In the data rows, the value 128 means zero.
A row's group is the hidden flat surface it lies on (a line, a plane or more), and each surface passes through zero. There are 3 groups. Groups are numbered from 0 in the order they first appear among the rows asked about.
The table:
[254  91  80 125 180  79 149 121  95 145 107 217  38 128]
[233 100  91 125 173  86 143 120 100 140 113 196  59 130]
[229 119 167  71 165   0 166 101 147 127  99 239  44 194]
[136 146  84  71 103  45 148  60  64  81  92  38 132 118]
[242 123 172  73 171   0 175  93 141 128  96 245  36 199]
[224 139 143 179 193 138 160 113  70 205  87 147 106  73]
[ 26 153 170 129  89 164 111 130 149 108 145  58 201 123]
[ 62 133 107 158 104 209 108 139 122 121 148  52 183  89]
[221 120 163  85 160  11 158 101 141 140  92 232  51 189]
[173 127 147 101 145  57 145 115 135 130 111 187  88 155]
[ 65 139 104 161 100 213 100 149 118 121 150  54 188  86]
[201 106  94 123 163  97 142 123 110 137 116 178  78 127]
[118 114 170 183 149 211 104 205 197 163 163 221 122 138]
[  0 155 177 138  76 173 109 136 162 109 143  36 228 125]
[190 122 174 197 186 191 135 162 139 205 125 205 105  97]
[ 34 112 130  93  66 141  97 173 200  68 180 132 143 191]
[225 114 168  81 168   2 162 102 142 125  99 242  47 194]
[ 37 126 105  63  61  99 107 131 159  41 157  87 145 181]
[172 147  97  97 127  55 150  54  44 123  77  54 124  90]
[ 88 139  88  54  82  53 130  70  97  54 114  46 146 149]
[ 27 136  93 174  88 255  92 155 115 132 160  20 213  65]
[ 38 136  96 171  96 249  96 151 112 129 155  27 202  67]
[171 116 171 200 179 200 129 177 161 199 142 207 119 106]
[ 37 114 138 103  82 167  96 188 210  76 182 160 137 186]
[113 110 171 178 153 211 111 207 195 166 167 209 128 136]
[ 32 107 131 102  73 147  94 180 201  72 175 149 146 189]
[  0 158 176 129  81 178 113 130 168 110 148  37 217 125]
[ 63 136 147 135 102 150 116 131 140 120 138  96 165 124]
[ 32 112 127  87  64 145  99 162 203  61 176 132 148 188]
[255  79  70 130 183  67 154 125  83 150 102 233  15 134]
[255  97  81 125 176  82 151 115  88 146 107 224  34 128]
[255  98  76 122 178  79 148 120  88 145 110 221  34 134]
[ 91 136 116 155 115 180 108 135 123 126 139  80 158 104]
[ 31 137  93 173  90 252  97 155 109 125 155  21 207  62]
[ 80 136  84  56  72  55 129  80 103  47 117  49 144 150]
[255  92  64 123 194  66 161 121  80 149 104 234  10 133]
[217 144 105 133 171  86 167  62  53 169  74  89 113  70]
[255  88  71 128 189  65 149 115  79 146  99 235  17 135]
[255  91  72 124 185  69 154 125  87 146 105 232  23 134]
[203 123 165  90 156  38 156 111 140 127 109 200  74 170]
[ 32 139  86 177  91 255  91 151 108 123 165  12 213  59]
[ 59 144 150 129 108 159 118 128 146 119 141  83 174 129]
[230 139 131 171 192 132 166 107  68 201  93 138 112  66]
[110 111 171 178 142 210 110 204 204 152 169 210 133 149]
[184 118 151  97 146  58 148 110 138 131 118 194  75 163]
[176 123 149 100 148  66 149 114 132 134 113 182  83 159]
[225 136 151 184 199 154 152 116  85 209  95 157 109  72]
[ 33 113 123 110  73 157  99 184 211  73 178 148 138 188]
[ 72 139 108 152 105 203 114 146 122 134 149  64 174  93]
[237 104  84 125 167  91 141 123  99 139 109 202  59 131]
[255  83  69 130 185  72 150 124  88 153 102 237  30 124]
[237 115 172  66 175   0 172  95 141 122  94 247  31 197]
[ 66 145 159 129 106 153 118 130 149 114 137  92 173 123]
[ 12 136  82 185  91 255  89 162 117 120 159   9 222  56]
[236 123 169  75 172   0 167 101 141 121  95 251  35 202]
[ 55 146 153 127  96 165 122 135 150 116 135  84 171 130]
[221 104  99 124 163  93 137 121  99 144 116 194  58 133]
[224 136 143 185 196 146 159 111  80 213  89 150 110  68]
[194 120 163 203 195 191 133 164 126 207 123 200 107  94]
[ 37 106 143 115  86 168  89 191 210  85 186 166 147 183]
[163 119 169 203 184 208 129 173 158 192 145 210 116 110]
[172 125 141  96 156  68 143 117 133 127 113 181  87 162]
[176 115 168 207 182 195 134 174 154 206 136 208 114  95]
[175 128 149 105 146  59 140 116 139 127 109 179  93 157]
[255  90  67 125 187  61 149 124  82 152 105 240  21 126]
[ 76 136 108 152 102 202 104 144 114 129 145  65 179  90]
[ 71 107 165 158 115 206  94 211 216 135 183 197 141 169]
[ 35 133  94 172  89 249  96 160 117 129 160  19 201  69]
[149 111 173 187 173 212 123 183 168 188 148 215 121 118]
[223 140 140 180 195 133 162 105  71 203  92 141 104  69]
[ 77 105 157 150 106 193  96 204 210 121 178 197 132 170]
[215 135 159 190 203 161 158 123 101 212 107 172  99  72]
[ 34 113 125  92  71 143  94 172 192  66 177 131 151 192]
[193 127 152  91 159  41 157 112 134 129 108 206  67 174]
[211 121 159  90 163  22 159 106 142 128 104 214  56 177]
[  4 158 170 130  82 169 106 135 159 112 143  44 209 129]
[226 136 150 184 193 153 159 113  84 211  97 161 108  74]
[ 84 133 107 157 110 196 114 140 124 125 142  72 161  95]
[199 155  98 115 149  65 162  54  51 138  74  65 121  84]
[255  88  81 128 182  68 148 121  92 153 110 221  28 131]
[ 76 135 102 154 115 199 108 139 119 126 146  75 175  94]
[  7 156 174 132  85 172 110 132 161 111 146  50 216 124]
[183 118 170 199 184 197 134 172 153 200 126 203 113 104]
Some new rows, each followed by its group:
[180 120 151 104 151  57 148 112 132 127 118 190  85 159] 0
[ 74 142 152 132 104 151 120 137 146 117 134  98 167 122] 1
[198 111 107 127 150 106 135 129 109 137 119 169  86 134] 1
[221 137 139 165 191 120 160  90  63 199  80 123 105  69] 2
[255  87  64 125 193  65 153 121  77 158 100 240   9 140] 1
[ 29 152 174 128  93 165 114 132 158 110 148  62 201 130] 1
[ 57 114 159 148 110 189  90 208 212 118 182 189 139 175] 2
[  1 159 172 129  86 174 111 138 165 111 150  39 219 124] 1
[164 116 172 199 176 203 128 175 156 193 143 214 117 115] 2
[ 52 143 156 133  99 149 114 128 145 112 138  77 176 125] 1
[162 125 142 108 148  74 145 116 134 127 120 176  92 149] 0
[207 105  94 122 156  99 140 118 108 148 119 187  72 130] 1
[211 147 107 124 157  73 163  58  37 155  72  72 112  77] 2
[ 13 144  84 182  86 255  97 158 109 129 166   3 213  53] 0
[213 125 158  85 161  15 156 106 134 132 102 224  54 181] 0
[ 31 109 136 100  76 152  90 183 210  74 178 145 143 190] 2
[167 126 138 108 136  80 142 115 132 130 117 170  99 155] 0
[226 116 163  79 166   2 166  97 144 132  99 231  50 183] 0
[ 32 136  95 179  90 248  97 162 117 130 154  28 208  71] 0
[ 61 142 146 122 107 148 124 131 137 119 135  92 166 126] 1
[222 129 147 189 197 161 152 123  93 215  98 164 107  74] 2
[195 118 150  88 158  46 151 106 139 130 111 200  66 171] 0
[194 149  95 112 152  63 157  55  38 144  72  62 123  90] 2
[ 47 134 102 167 100 228  99 145 120 126 154  53 198  84] 0
[  0 173 189 133  58 195 105 135 173 102 152   9 248 129] 1
[ 80 110 170 158 121 200  98 205 212 133 176 201 131 159] 2
[181 118 150  96 149  57 147 117 133 127 111 183  83 161] 0
[  0 171 175 126  75 181 103 146 166 108 152  38 221 125] 1
[ 68 131  89  51  63  65 122  88 117  51 128  44 145 163] 2
[192 143 107 116 148  66 158  55  41 144  70  66 125  79] 2
[ 23 141  90 183  86 255  84 156 116 127 159   9 224  59] 0
[227 103  90 128 164  96 141 120  97 140 122 194  61 123] 1
[223 137 115 151 175  92 164  73  51 176  76  94 110  69] 2
[255  99  76 129 174  78 150 122  93 145 104 219  35 133] 1
[129 148  90  69 105  50 142  51  69  79  91  42 139 122] 2
[ 34 117 120  69  56 118  98 152 176  51 165 109 150 184] 2
[181 123 153 104 154  57 147 117 136 129 112 184  87 158] 0
[ 32 107 129  98  66 149  92 180 204  72 181 142 149 194] 2
[196 128 166 195 191 182 139 154 128 217 115 192 110  88] 2
[ 56 152 160 127 102 159 121 130 157 122 137  80 183 126] 1
[ 67 134 104 157 105 207 104 146 121 128 146  62 181  91] 0
[186 112 104 126 154 107 134 123 107 134 118 172  82 124] 1
[122 111 171 179 147 211 102 203 199 162 171 215 131 140] 2
[216 133 147 174 198 134 155  98  72 205  84 136 110  63] 2
[ 34 122 106  67  52 102 106 138 164  45 155  91 152 183] 2
[ 47 136  98 166  99 231  97 148 119 127 162  33 195  75] 0
[249  93  81 128 177  79 144 127  93 144 103 207  45 132] 1
[ 45 146 156 128  95 159 117 136 149 117 145  77 183 131] 1
